In the rows, zero is written as 100.
Each path below is one point turned by a fixed rotation once a step. After each direction that follows a path, write how fast that rotation turns it, in degrees a step (0 if it stays still).
Each turn is a multiple of 5 degrees from 10 to 175, or 0.
Each row of a path follows its step; steps can be skipped.
Rotation 1:
step 0: 108, 87, 108, 99, 108, 92, 74, 83, 90, 111, 91, 95, 105, 103, 118, 116, 122, 89, 96, 100, 79, 101, 112, 109, 97, 95, 60, 96, 121, 99, 97, 95, 109, 96, 86, 98, 94, 120, 104, 96, 90, 98, 105, 87, 116, 90, 102, 113, 117, 107, 93, 107, 105, 117, 97, 109, 100, 116, 84, 98, 102, 105, 95, 76, 69, 91, 91, 104, 99, 84, 105, 87, 86, 100
step 3: 109, 108, 92, 90, 84, 85, 84, 87, 103, 100, 104, 97, 107, 82, 103, 116, 104, 96, 102, 115, 56, 103, 106, 115, 82, 109, 75, 99, 104, 93, 109, 97, 106, 104, 116, 102, 101, 114, 101, 95, 94, 115, 86, 105, 113, 77, 96, 87, 105, 118, 79, 93, 104, 113, 109, 94, 96, 92, 102, 103, 112, 109, 83, 103, 96, 79, 95, 121, 90, 104, 107, 123, 101, 122
step 4: 83, 111, 78, 96, 97, 101, 88, 106, 103, 93, 117, 99, 106, 102, 97, 94, 109, 115, 89, 73, 141, 93, 116, 93, 83, 100, 108, 116, 90, 87, 120, 100, 106, 81, 93, 100, 103, 101, 98, 103, 108, 92, 92, 105, 94, 77, 105, 111, 96, 111, 110, 120, 93, 108, 105, 86, 108, 118, 102, 86, 109, 86, 111, 109, 84, 76, 115, 114, 95, 108, 104, 104, 99, 109
step 5: 109, 106, 96, 92, 95, 105, 93, 77, 115, 76, 102, 106, 86, 86, 101, 92, 104, 96, 103, 104, 83, 86, 121, 109, 87, 103, 79, 81, 97, 96, 115, 93, 101, 99, 93, 112, 92, 119, 65, 98, 88, 95, 107, 86, 108, 109, 86, 123, 102, 98, 113, 110, 98, 117, 73, 95, 98, 97, 88, 111, 106, 114, 106, 94, 92, 116, 91, 94, 107, 103, 98, 85, 73, 98
step 6: 79, 114, 76, 108, 77, 90, 87, 99, 110, 98, 82, 117, 105, 117, 112, 112, 102, 110, 105, 112, 82, 106, 104, 98, 101, 123, 97, 112, 115, 113, 105, 104, 110, 105, 124, 83, 97, 86, 95, 97, 119, 101, 94, 100, 122, 84, 91, 94, 109, 109, 107, 102, 96, 104, 107, 98, 67, 101, 87, 99, 116, 92, 106, 111, 90, 98, 116, 125, 94, 101, 89, 103, 105, 103
step 13: 87, 100, 96, 95, 117, 105, 89, 108, 96, 103, 113, 88, 103, 117, 103, 95, 116, 101, 105, 67, 84, 84, 110, 110, 98, 96, 73, 82, 94, 109, 94, 86, 103, 102, 121, 94, 107, 112, 114, 94, 106, 89, 106, 111, 79, 101, 82, 80, 115, 115, 107, 105, 109, 116, 105, 93, 87, 104, 83, 108, 100, 99, 102, 109, 95, 85, 100, 121, 97, 101, 130, 118, 105, 110
step 14: 89, 103, 80, 103, 90, 93, 124, 77, 96, 78, 108, 67, 114, 83, 83, 106, 98, 104, 90, 98, 111, 105, 109, 117, 109, 106, 94, 102, 106, 92, 118, 105, 94, 95, 104, 131, 100, 97, 97, 124, 94, 82, 95, 96, 96, 90, 95, 117, 124, 101, 119, 99, 98, 100, 115, 80, 110, 107, 90, 86, 109, 114, 102, 102, 101, 98, 102, 109, 111, 97, 91, 87, 106, 86
step 15: 77, 121, 95, 71, 97, 109, 96, 98, 102, 91, 100, 115, 102, 106, 111, 88, 96, 81, 95, 114, 97, 99, 105, 105, 87, 120, 113, 95, 81, 113, 111, 86, 109, 106, 98, 99, 109, 110, 111, 97, 93, 106, 97, 103, 110, 116, 111, 97, 92, 99, 112, 90, 112, 102, 86, 80, 84, 107, 93, 134, 124, 114, 105, 102, 107, 97, 94, 122, 101, 84, 115, 90, 78, 95
step 16: 98, 78, 95, 122, 108, 105, 99, 89, 94, 91, 117, 102, 118, 122, 102, 107, 92, 92, 108, 97, 77, 71, 110, 113, 113, 82, 99, 109, 96, 96, 108, 101, 109, 103, 114, 92, 100, 114, 85, 97, 112, 84, 96, 100, 94, 82, 90, 105, 98, 115, 111, 83, 99, 78, 116, 94, 78, 107, 81, 107, 106, 102, 101, 116, 90, 73, 104, 113, 107, 112, 90, 107, 103, 112
step 19: 93, 107, 99, 118, 91, 97, 117, 104, 81, 75, 104, 102, 135, 114, 89, 99, 90, 108, 91, 87, 94, 112, 103, 132, 120, 101, 84, 104, 99, 121, 94, 108, 104, 110, 114, 114, 92, 108, 91, 115, 97, 85, 81, 109, 113, 93, 88, 101, 97, 104, 108, 92, 90, 89, 112, 92, 94, 99, 87, 97, 94, 98, 85, 108, 82, 115, 96, 94, 85, 99, 83, 109, 84, 113
98, 106, 99, 101, 101, 101, 97, 102, 104, 102, 98, 102, 104, 100, 96, 100, 99, 96, 101, 97, 96, 98, 98, 102, 99, 103, 103, 95, 97, 102, 103, 105, 100, 96, 102, 104, 97, 102, 104, 98, 95, 106, 101, 101, 104, 104, 99, 95, 102, 104, 97, 98, 103, 99, 96, 100, 103, 96, 102, 96, 102, 103, 98, 103, 100, 107, 100, 102, 94, 104, 97, 100, 98, 100
155
102, 100, 101, 101, 101, 103, 98, 96, 96, 105, 96, 96, 105, 93, 97, 101, 102, 103, 97, 97, 101, 101, 104, 102, 99, 103, 99, 101, 95, 104, 101, 99, 98, 98, 95, 98, 100, 102, 98, 103, 97, 102, 104, 102, 95, 105, 96, 98, 103, 101, 102, 104, 101, 105, 98, 104, 100, 102, 101, 95, 96, 96, 106, 102, 98, 93, 100, 99, 100, 99, 99, 102, 99, 101
80
99, 97, 100, 98, 99, 107, 103, 97, 95, 97, 98, 101, 107, 101, 103, 96, 98, 94, 106, 99, 100, 100, 98, 98, 99, 94, 101, 97, 101, 102, 96, 98, 99, 99, 91, 104, 99, 96, 100, 101, 99, 99, 95, 101, 102, 100, 103, 94, 104, 98, 102, 97, 100, 100, 104, 98, 96, 95, 102, 100, 95, 100, 103, 104, 99, 99, 102, 98, 99, 100, 101, 100, 101, 100
10
105, 101, 97, 98, 104, 99, 103, 102, 100, 103, 101, 99, 107, 102, 99, 102, 103, 100, 100, 99, 101, 99, 101, 102, 96, 104, 106, 104, 98, 98, 101, 102, 100, 102, 99, 98, 101, 98, 102, 109, 106, 102, 98, 95, 102, 95, 98, 99, 106, 101, 100, 102, 100, 101, 102, 101, 97, 98, 97, 99, 101, 98, 95, 101, 104, 104, 99, 96, 105, 103, 100, 96, 98, 108
140
100, 104, 106, 106, 99, 104, 97, 99, 99, 98, 100, 99, 102, 105, 99, 100, 102, 101, 100, 104, 95, 103, 106, 98, 105, 103, 99, 99, 99, 100, 100, 102, 97, 101, 102, 98, 99, 98, 99, 101, 98, 104, 101, 100, 103, 97, 99, 96, 95, 100, 105, 98, 96, 99, 100, 102, 95, 97, 99, 109, 99, 97, 102, 95, 103, 100, 100, 99, 100, 98, 99, 106, 94, 104
110
101, 103, 96, 101, 102, 104, 97, 100, 103, 102, 99, 98, 105, 102, 101, 96, 97, 99, 101, 106, 98, 96, 96, 103, 100, 100, 99, 97, 102, 103, 106, 98, 97, 100, 98, 93, 101, 95, 97, 98, 101, 103, 102, 96, 98, 99, 97, 101, 99, 98, 106, 98, 101, 100, 102, 94, 109, 101, 95, 101, 102, 98, 103, 99, 100, 102, 101, 103, 102, 96, 99, 97, 105, 101
40
96, 99, 100, 99, 99, 105, 97, 102, 100, 102, 101, 100, 102, 101, 101, 98, 106, 103, 94, 100, 95, 103, 102, 96, 99, 98, 99, 102, 102, 101, 100, 105, 101, 98, 97, 96, 93, 104, 100, 100, 100, 95, 101, 102, 97, 101, 101, 104, 101, 95, 96, 95, 96, 100, 95, 97, 100, 93, 103, 101, 100, 101, 103, 104, 99, 102, 101, 101, 104, 103, 97, 95, 103, 105
60
